In the data rows, 128 means zero.
Here are some points:
[165 128 154 203 158 144 131 139]
[157 151 168 111 111 179 120 142]
[180 130 139  69  77 188 109 155]
[175 119 133 112 118 158 138 144]
[146 110 108  69  92 156 100 144]
[ 99 128 121 196 162 112 112 117]
[142 128 149 125 129 126 137 132]
[105 135 120 139 151  91 138 106]
[ 86 131 110 112 121 120 161 122]
[ 78 114  83 153 141 111 117 125]
[114 121 123 135 120 108 124 128]
[110 149 134 113 125 121 140 118]
[176 139 157 147 136 169 145 128]
[176 153 168  88 108 168 135 129]
[148 136 144 202 182 125 124 114]
[204 123 163 179 142 187 118 139]
[178 104 118 161 144 174 118 142]
[134 120 122 117 136 132 137 120]
[159 144 163 128 139 126 135  93]
[ 94 160 158  60 105  89 158 115]
[110 123  97 107 113 138 118 132]
[115 146 154 121 135 107 140 115]
[104  91  72 130 108 124  68 146]
[117 107 111 195 173  97 127 119]
[139 122 123 138 135 136 112 132]
[ 76  99  65 185 160 113 115 120]
[108 104  77  92 110 138 107 132]
[182 114 122 129 118 173 109 138]
[131 122 111  65 100 131 122 115]
[117 139 131  91 116 120 147 115]
[142 118 116 108 124 135 137 128]
[131 117 130 148 147 104 132 122]
[143  92  96 201 154 146  83 139]
[152  94 107 154 133 149  93 144]
[141 130 148 114 128 105 149 114]
[102 144 134  93 110 120 150 125]
[111 132 131 136 136 107 150 127]
[180 174 209 139 133 148 174 123]
[ 98 138 124 138 139 126 135 115]
[141 136 134  92 101 177 133 141]
[ 82 156 146 177 166  80 161 101]
[ 93 113 105 148 133  98 117 124]
[148 129 141 120 134 127 142 120]
[ 89 138 115  97 106 123 163 119]
[151 121 126 137 136 126 120 133]
[178 119 130 182 154 161 123 109]
[158 127 133 114 115 163 131 131]
[156 120 136 150 140 135 121 138]
[ 93 124 104 154 148 104 131 115]
[117 124 121 136 128 117 135 119]
[109 111  88 150 148 117 103 116]
[ 72 106  90 154 144  85 106 129]
[137 106 104 114 125 147 126 131]
[134 101  94 151 137 142 111 129]
[ 96 107  89 141 146 104 133 122]
[170 130 151 143 131 161 124 147]
[111 114 109 107 122 110 132 131]
[108 148 131 134 133 126 121 129]
[136 147 150 154 141 118 120 124]
[123 126 132 147 150 109 132 110]
[138  98  98 111 107 146  96 153]
[143 120 127 107 108 153 121 142]
[128 125 127  69  97 125 123 127]
[141 110 129  86  93 138  85 157]
[126 104  93 139 125 131 112 132]
[145 117 125  73 104 136 124 132]
[131 111 119 135 137 112 120 128]
[117  98  91  54  85 129  83 150]
[117 113 100 146 125 125 121 132]
[134 152 157  92 107 137 137 126]
[127 101 105  66  96 148 104 147]
[127 125 114 111 118 140 137 111]
[ 91 152 148 156 132 119 134 119]
[195 136 161 180 161 166 154 134]
[116 148 146  63 106 109 144 115]
[160 132 145 109 111 147 135 143]
[ 63 137  93 106 128  98 126 109]
[178 130 161 152 137 140 130 135]
[ 83 129 121 111 109 136 113 138]
[189 119 138 165 149 167 119 137]
[137 109 114 164 146 128 127 127]
[182 148 179 160 146 154 159 135]
[140 110 109 154 152 135 127 137]
[106 129 126 179 166  79 124 104]
[ 89 132 115  97 123  87 141 118]
[112 171 165  85  91 143 147 125]
[187 154 174 148 138 136 158 121]
[145 132 127  80  95 178 138 139]
[134 145 144 134 153 117 147 104]
[129 141 160 201 176 112 150 114]
[ 80 105  76 163 128 111 115 137]
[119 151 146  87 118 114 141 115]
[100 137 119 110 117 116 139 117]
[122 123 124 117 114 134 119 133]
[101 115 100 137 135 105 107 128]
[154 124 139 182 181 126 161 119]
[118 138 134 148 132 121 121 125]
[158 112 132 146 111 151 110 135]
[122 132 131  90 117 113 139 128]
[159 140 142 156 139 142 139 123]
[123  92  88 110 121 135  85 146]
[105 121  99 121 120 151 115 133]
[119 129 128 122 125 131 111 121]
[119 140 140  62 115 101 140 104]
[184 115 145 192 161 135 136 145]
[178 107 132 160 149 142 113 134]
[115 136 127  40  85 126 113 127]
[115 125 116 127 117 144 108 131]
[131 115 121 133 124 143 107 143]
[132  81  78 200 154 129  82 161]
[105 131 118 113 120 115 143 128]
[ 60 130  98 108 112 105 108 129]
[ 92 105  86  66  99  80 139 133]
[147  90  97 135 124 147  91 142]
[133 134 155 159 135 119 131 130]
[156 138 143 103 124 133 129 127]
[152 131 143 149 133 145 114 141]
[103 115  89 116 120 149 125 131]
[145  95  79 121 112 153  86 146]
[136 138 152 123 131 137 130 129]
[137 121 131 198 171 111 130 116]
[104 144 135 145 142 114 141 113]
[136 111 105 172 143 154 117 137]
[121 141 136  49  93 136 126 122]
[ 99 146 129  77 120 103 149 106]
[ 83 147 136 146 130 110 125 105]
[111 103  80 120 122 118  97 125]
[134 128 140 127 122 102 129 135]
[ 90 124 104  78 104 105 133 124]
[149 123 131 136 120 145 138 141]
[152 134 137 133 121 162 113 127]
[144 142 141  69  91 172 148 132]
[158 132 150  86 110 168 125 132]
[ 70 149 123 143 152  85 147 109]
[185 124 153 154 140 148 120 130]
[158  99 112 170 152 136 116 129]
[130 107 105 135 116 154  95 147]
[159 156 166  65 111 127 170 105]
[150 126 135 109 120 130 131 129]
[136 128 125 112  96 142 120 146]
[151  97 108 179 146 146 105 138]
[115 109 104  97  97 133 117 147]
12 more points follow, each with its number after it:
[ 90 135 126 154 162  94 139 110] 0
[153 150 166 117 115 143 127 128] 1
[150 134 148 127 144 108 144 118] 2
[148 118 123 191 147 172 104 146] 3
[140 161 169  60  98 138 152 122] 4
[ 47 121  84 167 146  87 104 117] 5
[ 88 139 122  81 128  88 139 112] 6
[191 160 191 106 108 185 161 132] 7
[172 139 176 174 151 133 139 139] 8
[118 121 120 148 148 107 130 120] 9
[101 168 162 118 144 100 153 110] 10
[157  70  74 174 130 159  76 170] 11
Which of these numbered points is nearest to each point below, ignoring the 3 directions in which the first points spread most? Its number follows each.
[104 172 157 110 118 125 155 119] > 3
[128 129 118  83  97 121 154 146] > 11
[107 113 112 183 146 111  90 138] > 1
[ 96 158 148 110 129  98 156 109] > 4
[ 84 129  88  52  80 137 142 126] > 7
[150 116 118 160 133 178 100 141] > 3
[152  86  91 196 143 145  97 156] > 11
[160 126 134  81 111 151 115 120] > 6
[121 121 131 173 131 149 113 147] > 3
[134 148 161  84 111 143 129 133] > 10
[126 158 157  68  71 164 132 143] > 3
[194 132 178 161 127 151 125 153] > 8
[107 138 140  89 103  92 122 133] > 8
[132 127 117  82  87 166 138 144] > 7
[157  89  99 179 149 145 106 141] > 9
[124 105 117 161 139 103 107 140] > 8
[ 61 178 157  65 118  82 160  97] > 10
[123 115  91  25  47 177 108 145] > 7
[127 146 153 147 135 117 124 125] > 1
[150 127 140 131 144 127 125 112] > 6
[139 120 124 106 124 108 129 126] > 2
[113 136 131 170 152 135 157 118] > 7
[113  81  91 201 157  89  91 141] > 8
[122 167 165  49 104 144 142 120] > 10
[ 94 121 101 139 134 124 139 127] > 7
[110 144 130 130 122 149 139 135] > 3
[130 116 107 125 141 142 118 130] > 0
[ 60 131 103 148 130 112 111 125] > 3
[121 137 134 145 127 144 130 140] > 3
[ 61 138 114 143 150  73 129 114] > 10
[122 158 156 139 161 117 160 106] > 0
[110 122 106  90 104 143 151 129] > 7
[169 123 141 144 148 123 134 125] > 2
[147 166 179 154 143 122 139 117] > 1
[155 152 179  97 112 135 143 130] > 8
[101 102  87 145 133 119  98 135] > 4
[170 171 191 137 128 158 151 110] > 5
[151 123 121  58  98 175 123 134] > 0
[118 146 141  38  97 134 139 115] > 0
[143 145 148 148 134 148 119 119] > 5
[146 117 103 107 123 163 105 135] > 0
[ 99 110  78  85 116 143  93 131] > 0
[111 116 116 154 155  76 129 120] > 2
[108 151 142 121 150 108 161 104] > 0
[ 77 154 148 122 145  79 142 113] > 10
[ 84 106  88 112 121 106 100 150] > 8
[101 178 176 124 139  99 194  93] > 7
[116 130 132 147 147 123 114 119] > 10
[117 126 114 160 136 129 152 129] > 7
[ 97 119 109 188 162 111 107 130] > 10
[147 152 165 135 133 134 149 119] > 4
[147 117 132 129 125 130 110 138] > 8
[145 122 124 143 145 141 107 124] > 0
[201 103 137 161 143 171 117 143] > 9
[ 97  83  53 167 137 123  83 141] > 4
[142 118 140 163 146 112 109 131] > 8
[ 91 126 104 156 162  86 127 105] > 6
[ 87 170 147  58  86 118 186 126] > 7
[ 93 163 164 135 137 113 135 120] > 5
[126 161 163 147 140 151 141 108] > 3
[148 109 101 134 141 155  99 131] > 0
[101 126 121 124 117 130 114 137] > 5
[ 54 140 116 139 156  75 156 103] > 0
[ 94 129 111  76 114 105 119 113] > 6
[117 161 168 169 148 116 156 127] > 3
[119 105  88 109 132 129 113 139] > 6
[159 155 174  94 120 159 142 131] > 10
[ 81 141 120  86 110 105 126 127] > 10
[115 116  99 146 129 130 132 130] > 7
[133 101  95 155 118 155 122 150] > 7
[130 140 130 114 118 138 155 124] > 7
[111 127 129 181 154  98 142 127] > 11
[138 133 128  75 110 149 140 127] > 0
[103 131 121 141 146  96 144 117] > 9
[137 101 112 148 147 102 124 122] > 2
[ 85 131 109 155 144 102 112 128] > 10
[173 142 165 102 117 146 141 123] > 9
[107 125 104 121 137 110 109 125] > 6
[133 114 105 125 120 140 109 140] > 4
Now 12 new points, numbered from 0 again:
[135 119 120 130 139 124 143 124] 0
[146 121 132 152 122 139 105 140] 1
[188 117 147 174 148 150 125 141] 2
[120  98  93 183 156 121  99 150] 3
[100 155 139  77 112 113 156 116] 4
[137 100 111 132 125 112  96 139] 5
[102 154 148 159 141 106 142 117] 6
[107 132 117 149 152 110 170 107] 7
[150 122 142 255 197 123 124 120] 8
[ 90 126 107 106 124  89 115 115] 9
[194  74  83 136  96 191  75 171] 10
[127 120 125 197 164 101 117 121] 11
The same question for these:
[155 117 132 113 119 119 112 146] > 5
[169 143 165  96 109 161 131 129] > 8
[133 102 100 234 169 115 115 136] > 10
[138 124 121 155 115 138 131 142] > 10
[171 109 130 154 140 137 122 144] > 2
[150 142 134  96 118 152 172 114] > 7
[131  88  74 116 108 161  91 152] > 4
[126 146 143 133 113 141 132 137] > 6
[169 124 140 141 139 136 123 119] > 9
[114 136 136 129 120 113 115 129] > 1
[122 145 149 151 149 120 157 119] > 4
[213 113 147 208 158 186 123 150] > 4
[154 128 137 172 168 136 166 113] > 7
[103 152 135  90 117 123 160 114] > 4
[108 108 101 120 129  89 109 125] > 5
[134  92  88 185 146 129 104 125] > 10
[105  98  87 129 141 112 129 133] > 0
[108 153 148 138 155 111 180 101] > 7
[154 116 136 102 113 131 108 136] > 5
[173 114 135 163 149 117 124 122] > 5
[144 126 138 151 123 130 110 140] > 1
[152 153 169 174 142 123 143 118] > 1
[121 107 105 148 134 119  99 140] > 11
[149 140 135  50  80 160 135 141] > 4
[ 98 143 119 126 132 102 169 111] > 7
[114 135 125 142 147 120 158 108] > 7
[120 137 144 152 159  89 135 107] > 9
[142 125 135 135 132 140 120 124] > 8
[165 130 153 115 120 156 131 151] > 3
[114 133 121 124 103 145 114 141] > 6
[146 123 135 167 139 122 119 130] > 11
[179  78 105 225 175 132  63 136] > 5
[144 107 116 147 112 120  82 147] > 5
[161 105 116 115 129 149 133 141] > 0
[183  94 114 141 128 158  62 133] > 9
[122 134 141 128 118 120 121 137] > 1
[ 90 116 109 151 143  84 108 121] > 11
[127 130 126 106 127 114 147 111] > 0
[114 165 167 103 113 135 139 125] > 6
[ 81 160 151 108 115 112 142 119] > 6
[138 129 136 111 148 114 155 120] > 0
[114 131 116  95 119 133 129 133] > 4
[ 89 161 146  90 121  98 146 105] > 8
[135 116 126 184 159 123 125 141] > 3
[140  82  74 127 144 147 125 131] > 7
[153 114 122  82 101 141 119 144] > 2
[169 118 131  99 129 138 140 133] > 0
[118 132 128 142 137 130 140 128] > 4
[158 128 139 128 125 154 133 136] > 4
[142 125 116  78 111 135 141 119] > 0
[118 120 125 188 163 120 111 123] > 8
[189 113 144 190 135 163 106 151] > 1
[107 136 136 112 126 101 132 119] > 11
[167 113 136 132 125 139 126 145] > 2
[119 139 135 147 129 138 128 133] > 6
[131 133 122 116 125 139 138 123] > 4
[144  94  94 150 132 132 101 144] > 2
[115 148 129  73 112 119 172 120] > 7
[111 148 144 123 139 113 137 111] > 8
[ 85 126 101 111 104 126 110 131] > 6
[ 99 125  93  53 105 110 130 120] > 0
[167 141 155  51  78 177 122 140] > 8
[131 142 151 140 128 108 133 108] > 11
[ 81 130 106 145 143  96 120 112] > 8
[118 152 147  97 112 105 166 121] > 10
[174 141 154 111 130 166 157 125] > 7
[155 138 159 143 141 114 148 125] > 2
[105 118 112 147 139  95 109 125] > 11
[149 145 162 124 129 128 129 124] > 11
[111 115 104 172 152 121 141 122] > 7
[126 152 168 181 166  84 146 103] > 11
[ 96 134 128  82 126  87 135 101] > 9
[170 119 141 118 113 174 117 165] > 3
[172 109 136 143 128 149 110 140] > 11
[ 86 152 142  93 106 125 129 125] > 6
[155 119 132  92 102 164 104 147] > 8
[158 137 145 134 150 123 152 112] > 0
[145  81  77 165 145 131  78 137] > 9
[182  93 119 149 131 161  98 151] > 2
